Here are some points:
[-13  47 -18   5 -26  26  10   3   9  19 -20  -1]
[  5   2  23   0  17  10  -4  17   9   2 -16  12]
[-55  14 -47  -5 -26 -17 -11   4 -56 -25  49 -18]
[  74 -101  -14   62  -12   42   48  -28   72   26   -7  -37]
[-23  41   9 -20   2  12 -19  22 -19  -7  -9  14]
[ 83 -38   1   5 -43  42  -5 -44  67  -7  -9  -6]
[-58   7   9 -30  30 -47 -20  22 -53 -19  -3   8]
[ 90  -7 -19  70 -41  83  65 -12 102  58  -2 -17]
[ -7  56  70 -65  40 -27 -45  33 -27 -12 -37  40]
[-55   7  -7 -33  12 -34 -37   8 -67 -42  13  -2]
[-18  34  -1 -18  -5   2  -2  -1 -10   2 -27   8]
[ 25 -25  -9  27  -4 -22  21 -25  12  15  11  -9]
[-36  36  54 -40  52  -9 -31  46 -22  -7 -36  31]
[ 52 -16   4  38  -7   9  39 -28  60  32 -15  -5]
[ 42   6  77  -8  53  27  -7  35  42  19 -40  48]
[-70  40  36  -6  59  13  14  70 -37   4  24  40]
[-78  -2 -35 -17  -4 -39 -25   8 -74 -39  38 -15]
[-75  28  10   1  50 -18   7  48 -47  -1  41  29]
[-62   4 -47 -23 -23 -48 -50 -13 -79 -52  54  -2]
[ 52  12 -14  49 -23  16  41  -1  44  24  45  -3]
[-102   28  -23   -7   42  -19    9   39  -63   -5   40   10]
[-47  25  42 -44  52 -47 -33  36 -52 -17 -18  21]
[ -4  21  14 -17   1  15 -15   0   7   0 -27  14]
[ 36   8  16 -12  -6  38 -21  -5  38  -5 -10  10]
[-62  -4   2 -29  31 -38 -15  27 -61 -24   4   0]
[ 13  -5  35 -13  27 -18  -7  -4  13  12 -55  20]
[-36  30  33 -47  33 -23 -29  36 -30  -8 -40  27]
[-65   4 -46 -22 -20 -48 -48 -11 -81 -52  53  -2]
[-73   0  29 -15  56 -21  12  36 -35   7 -15  18]
[  6  21  23 -16  14  13 -24  19  -1  -6   1  18]
[-31  47   6 -53  -8  -5 -50   8 -32 -28  -7   7]
[127 -70 -34  61 -70  67  52 -52 106  19  24 -46]
[-25  39  20 -39   8 -11 -35  12 -31 -16 -18  14]
[ 89 -77   7  78  -4  13  87 -39  94  58 -13  -9]
[ 29   1  28   2  23   7   1   5  23  12 -14  22]
[-75  12  -4 -29  18 -29 -31  26 -56 -30   8   3]
[  5 106  28 -57 -31  19 -43  12 -13  -6 -12  26]
[ 42 -79 -33  61 -18 -11  64 -36  34  32   6 -35]
[ 13  37  50 -34  30   2 -37  26  -6 -15 -10  24]
[-36 -10 -15  36  30 -36  41  10 -20  30  22   1]
[-83 -25 -42 -15 -15 -52 -40  -8 -76 -42  34 -19]
[ 25  33 -32   4 -51  12 -18  -8  -6 -11  36 -12]
[ 24 -69 -44  19 -38 -17  16 -56  22   1  -8 -45]
[-81  28  13 -41  56 -38 -20  41 -75 -21  18  20]
[ 19  -9 -26  17 -20  -3   0 -14   3  -3  26 -11]
[ 76  28 -43  28 -75  37  20 -40  44   6  18 -29]
[-11  20  12 -26  22 -13 -13  20 -20 -11  14  20]
[ 30 -39 -16  14 -16 -17   8 -32  27   4 -22 -18]
[ 90  24 -44  32 -82  49  24 -49  60  10  12 -28]
[-43   8 -50 -21 -56 -27 -48 -24 -63 -43  38 -33]
[ 61 -48 -18  51 -21  52  55 -24  81  40 -13 -26]
[-74 -13 -17   0  18 -46  -7  19 -57 -14  26   0]
[ -3 -10  16 -33  -6   1 -33 -13 -13 -19 -28   3]
[127 -42 -48  93 -77  61  95 -37 107  52  19 -58]
[ 51 -35  26  17   0  30  16 -10  58  21 -39   6]
[ 78 -50  -8  52 -23  45  52 -16  68  31  25 -29]
[-57  25 -21 -30  11 -48 -37  10 -75 -42  32  14]
[-23  23  29 -36  27 -23 -36  27 -37 -24  10  19]
[ 82 -49 -50  28 -71  16  10 -73  40 -10  11 -34]
[  3 -16 -21   7  -4 -21  10  -8  -9 -14  25  -6]
[-36  31 -12 -11   4 -16 -17   1 -39  -3  42   9]
[ 6 38 -2 21 -5 11 38  2 21 34 -2  0]
[ 31 -54 -72  70 -67   9  59 -36  30  20  24 -65]
[  8  18  24 -14  15  13 -22  18   1  -6   1  18]
[-88  43  30 -64  52 -65 -45  39 -92 -35 -18  17]
[ 36 -32  -7  22 -28  14  26 -20  24   7   2 -18]
[-45   4   4 -43   6 -35 -48  17 -53 -33 -13   0]
[ 81 -22  -5  31 -32  91  20 -20 106  33 -48 -10]
[ 58  20 -45  50 -70  35  38 -19  40  21  41 -28]
[-36  13 -21 -42 -33 -27 -44 -13 -46 -43   9 -11]
[-26  21   5 -14  16 -19 -12  10 -33  -3  11  14]
[  4  45  31 -30   6   8 -25  24 -11 -12   3  28]
[  2  -8 -37  23 -27  -7   2  -8 -14 -16  48 -14]
[-54  23  47 -34  58  -9 -17  43 -18   5 -53  25]
[ 40  19  -5  -3 -41  37 -11  -9  25  -3  -1  -5]
[ 20 -37   4  16   5  -4   1  -5   9  -1  25  -4]
[ 23  37 -33   0 -53  11 -24  -7 -12 -15  38 -11]
10 more points follow, each with its number after it:
[ 34 -28 -11  34  -8 -17  28 -28  20  19  14 -10] 0
[-41  -6 -29   1   0 -20   0  -6 -31  -1  17 -16] 1
[-64  40  -1 -45  13 -40 -36  18 -68 -32  14  17] 2
[ 127  -16  -45   36 -113   85   25  -75  113    5    1  -40] 3
[-34  14 -23  21   0  -4  22   8 -25   6   8 -13] 4
[-60   4 -25 -46 -20 -29 -43  -2 -62 -44   0 -17] 5
[-96 -37   4  -2  54 -61   4  40 -73  -3  14   2] 6
[ 25  34  -3 -21 -47  30 -30 -10   7 -16   0  -5] 7
[ 19 -21  18  13  20  15  10  -6  38  22 -29   6] 8
[  3  33  59 -39  42 -19 -24  22  -1  -3 -36  37] 9
Which of these numbered points is nearest to each point below, ignoring the direction in which the first points spread most? Its number follows each.
[-46 -10 -29   4   6 -24   4  -5 -33   1  19 -16] > 1
[ 69 -22 -35  72 -47  42  81 -19  72  59  31 -37] > 4
[ 41 -27 -10  32 -12  -9  25 -30  26  18  11 -10] > 0
[115 -39 -40  56 -68  58  48 -58  93  19   5 -44] > 2
[-17 -14 -54   0 -68 -12 -25 -19 -33 -37  19 -43] > 5
[ 54 -89  -9  75  -9  42  61  -5  67  38  22 -29] > 6
[ 39  17  -4  -4 -40  35 -11 -11  25  -3  -2  -6] > 7
[ 13  40  11 -30 -24  13 -31   4  -7 -16   3   9] > 7
[ 68  -2 -32  22 -56  26  22 -34  45  16   6 -21] > 2
[-58  -2 -37  -3  -4 -43  -6 -13 -50 -16   9 -12] > 1
[-39 -36 -24  47  13 -34  35  -2 -21  19  30 -17] > 6
[127 -46 -42  61 -71  64  54 -63 105  22   2 -48] > 2
[-60  26  10  -1  30 -13  -3  40 -48  -6  25  21] > 4
[-48  14  14 -23  37 -45 -29  25 -53 -22  23  23] > 0
[-70 -25  -3  -8  57 -46  -9  31 -70  -9  43   9] > 6
[-32 -35 -20  43  11 -29  31  -4 -14  18  24 -15] > 6
[-20  -9 -18 -20 -28 -25 -39 -11 -34 -43  11 -19] > 5
[ 98  11  49  14   0  75  13 -30 127  56 -89  42] > 9
[-43 -42 -57 -20 -41 -46 -34 -35 -40 -41   0 -44] > 5
[-77 -25   8 -17  62 -73 -12  31 -76 -19  19   7] > 6
[-39 -26 -22   4  -6 -18  -8   8 -36 -11  21 -12] > 1
[ 83   1 -13  33 -40  29  27 -35  57  17   9 -12] > 2
[ 88  12  44  13  -2  71  11 -27 126  51 -83  38] > 9
[ 57   3 -31 -13 -73  32 -33 -42  22 -25 -10 -23] > 3
[ 50  10 -53   3 -75  15 -25 -49   8 -24  23 -20] > 3
[102 -52 -51  37 -82  34  36 -75  80  10  -7 -50] > 5
[ 56   0 -45   9 -66  18 -17 -48  18 -16  17 -18] > 3
[-21  -7 -20 -18 -29 -22 -33 -11 -31 -38   9 -19] > 5
[-121   23    1  -30   52  -31  -11   51  -90  -24   19   17] > 4
[-76 -19 -33   9  -5 -31 -15  14 -65 -26  50 -16] > 1
[-42 -27 -21   6  -1 -19  -7  11 -38 -10  24 -11] > 1
[-20 -26 -71  34 -32 -39  15 -20 -27  -8  62 -22] > 1
[ 40 -67 -16  68 -13  33  66 -13  57  45  -5 -31] > 6
[-38  22 -60 -15 -67 -25 -28 -29 -46 -27  28 -41] > 5
[-32  26   1   8   8  -8   7  17 -17   9  26   4] > 4
[ 117  -23  -50   32 -105   40   16  -64   74    4   11  -42] > 3
[-24  61  60 -57  32  -5 -43  44 -38  -6 -24  43] > 9
[ 46 -51  22  37  11  52  21   0  62  35 -27 -10] > 8
[ 12  44 -20 -40 -58   0 -37 -28 -16 -14 -17  -5] > 3
[ 35   6  69  -6  47  24  -7  32  35  16 -32  44] > 9
[-78  35 -39 -45 -28 -37 -47  -1 -84 -46  22 -12] > 5
[-52  80  58 -70  49 -21 -40  48 -61  -9 -26  41] > 9
[ 37  40  49 -10  12  38   0  20  26   8 -27  39] > 9
[-14   5 -30  23 -15   8  19  17  -5   9  28 -16] > 4
[-84  25  12   2  57 -21   8  53 -53  -1  44  31] > 4
[-56 -13 -24 -14   3 -24 -14   5 -50 -29  22  -6] > 1
[-22 -12 -18 -19 -25 -26 -36  -9 -35 -42  13 -18] > 5
[ 19  35   1 -22 -39  24 -29  -6   2 -16  -3  -2] > 7
[ 12 -15  -4   4 -17  16  -4 -11  12   0  -7 -13] > 2
[-58   4  35 -41  59 -43 -20  38 -44  -8 -32  14] > 8
[-28 -39 -64  38 -41 -30  17 -26 -28  -5  47 -39] > 1
[ 37 -56  -3  50  -1  41  50 -12  65  43 -30 -21] > 8
[-27  31  77 -60  68 -31 -28  57 -31 -11 -42  40] > 9
[ 13  57   0 -27 -27  23 -39   7 -21 -19   9  12] > 7
[ 47   1  65  -1  40  28  -1  27  45  20 -35  38] > 9
[-96  26 -23  -3  39 -16  12  38 -59  -4  42   9] > 4
[-80 -13  -3  -5  39 -44   3  18 -51  -3  -1  -2] > 6
[ 12 -34   3  16   8  -6   3  -1   4  -1  27  -3] > 0
[124  26 -26  42 -80  76  56 -50 111  43 -12 -34] > 7
[-22 -13  24 -10  29 -21   1   4  -6   4 -34  12] > 8
[107 -22  47  43  27  57  52 -25 113  61 -57  35] > 9
[-39 -17  31 -23  31  -7 -23  23 -22 -12 -15   9] > 8
[-37  22  31 -28  48 -22 -14  33 -28  -6 -16  21] > 8
[ 33 -35  -1  36 -11   4  27 -16  34  12  12  -6] > 0
[ 24 -71 -47  16 -42 -18  13 -59  21  -3 -11 -47] > 5
[-81 -24 -43  13 -12 -34 -15   9 -70 -29  55 -22] > 1
[-16   9 -11  16   7   3  10  17 -19   7  39   0] > 4
[-107   -1  -26  -15   12  -35   -9   13  -80  -19   28   -9] > 1
[104 -28  35  -1 -13  88 -15 -43 125  12 -65  35] > 9
[117 -63 -27  53 -60  59  46 -45  96  18  19 -39] > 2
[-27  -2  23   0  27  -1   2  28  -2   7  -7   7] > 8
[-64  21  43 -13  81 -28   8  56 -39   0 -10  29] > 8
[-42 -35 -18  13  -2 -14   9   1 -18  -6   4 -16] > 1
[ 83 -36 -34  52 -61  42  53 -34  74  24   6 -43] > 2
[-74   3  -7  10  47 -33  21  37 -49   3  41  13] > 6
[ 18 -32   8  10  -5  -3   2 -21  33   9 -43  -8] > 8
[  1 -16 -18  33   4 -26  11 -19   5  18  13  -1] > 0
[ 87 -71 -10  98   8  18  95 -25  76  65  30 -13] > 6
[ 76 -61  -7  86   8  15  84 -22  66  57  26 -11] > 6
[  7  38  -8  26 -10  14  43   0  23  37   1  -4] > 4
[-25  -1  22 -23  20 -24 -18  15 -16  -6 -33   9] > 8
[ 38  27  42  -7  18  17 -17  13  22  -6   5  23] > 9
[ 14  28 -39  32 -38  18  33   4   2  15  35 -25] > 4
[ 40 -48 -67  68 -66  18  58 -37  39  23  19 -61] > 1
[-80   7  23  -7  73 -24   6  57 -55  -7  26  21] > 6
[-52  76  53 -66  47 -21 -40  46 -62 -11 -20  39] > 9
[-38  23  35 -30  51 -21 -15  36 -27  -7 -16  24] > 8
[  9 -29  26   1  34 -20   5   3   5   4 -26   3] > 8
[-34  21  30 -30  37 -31 -26  27 -31 -12  -9  28] > 8
[  0 -24  46  10  44  28  14  21  37  33 -43  23] > 8
[105  13  16  37   0  50  39 -10  87  35  21  29] > 9
[-48  26  30 -38  49 -55 -33  39 -61 -26  11  23] > 0
[122 -17  13  58  -4  56  69 -48 124  57 -25  21] > 9
[-79   0 -12   8  42 -37  16  33 -54  -1  41   9] > 6
[ 43 -60 -23   1 -30 -14  -9 -57  24 -14 -31 -29] > 5
[111 -85 -41  88 -55  18  84 -64  77  36  24 -42] > 0
[-62 -11 -44   6 -28 -27  10  -3 -42  -2  24 -30] > 1
[-66  -5 -21 -30  22 -58 -27   7 -71 -30   8   1] > 1
[-36  -7 -16  35  29 -35  42   8 -18  31  20   1] > 6
[ 90 -17  45  35  29  48  44 -19  96  53 -49  34] > 9
[127  20 -13  56 -81 127  44 -55 127  46  -7  -5] > 7
[-84 -11 -24  21  31 -22  18  30 -60   1  39  -1] > 6
[-11  -9  14  10  20  -6  -2  19 -10  -3  18  12] > 0
[ 27 -48 -65  65 -58   8  55 -31  26  19  24 -58] > 1
[-68   7 -12  -3  26 -35  21  10 -52  -3  -1   3] > 4
[ 31  40  26 -38 -19  30 -57   3  18 -23 -23  18] > 7
[-91  32  42 -36  72 -27 -20  66 -70 -21   4  33] > 8
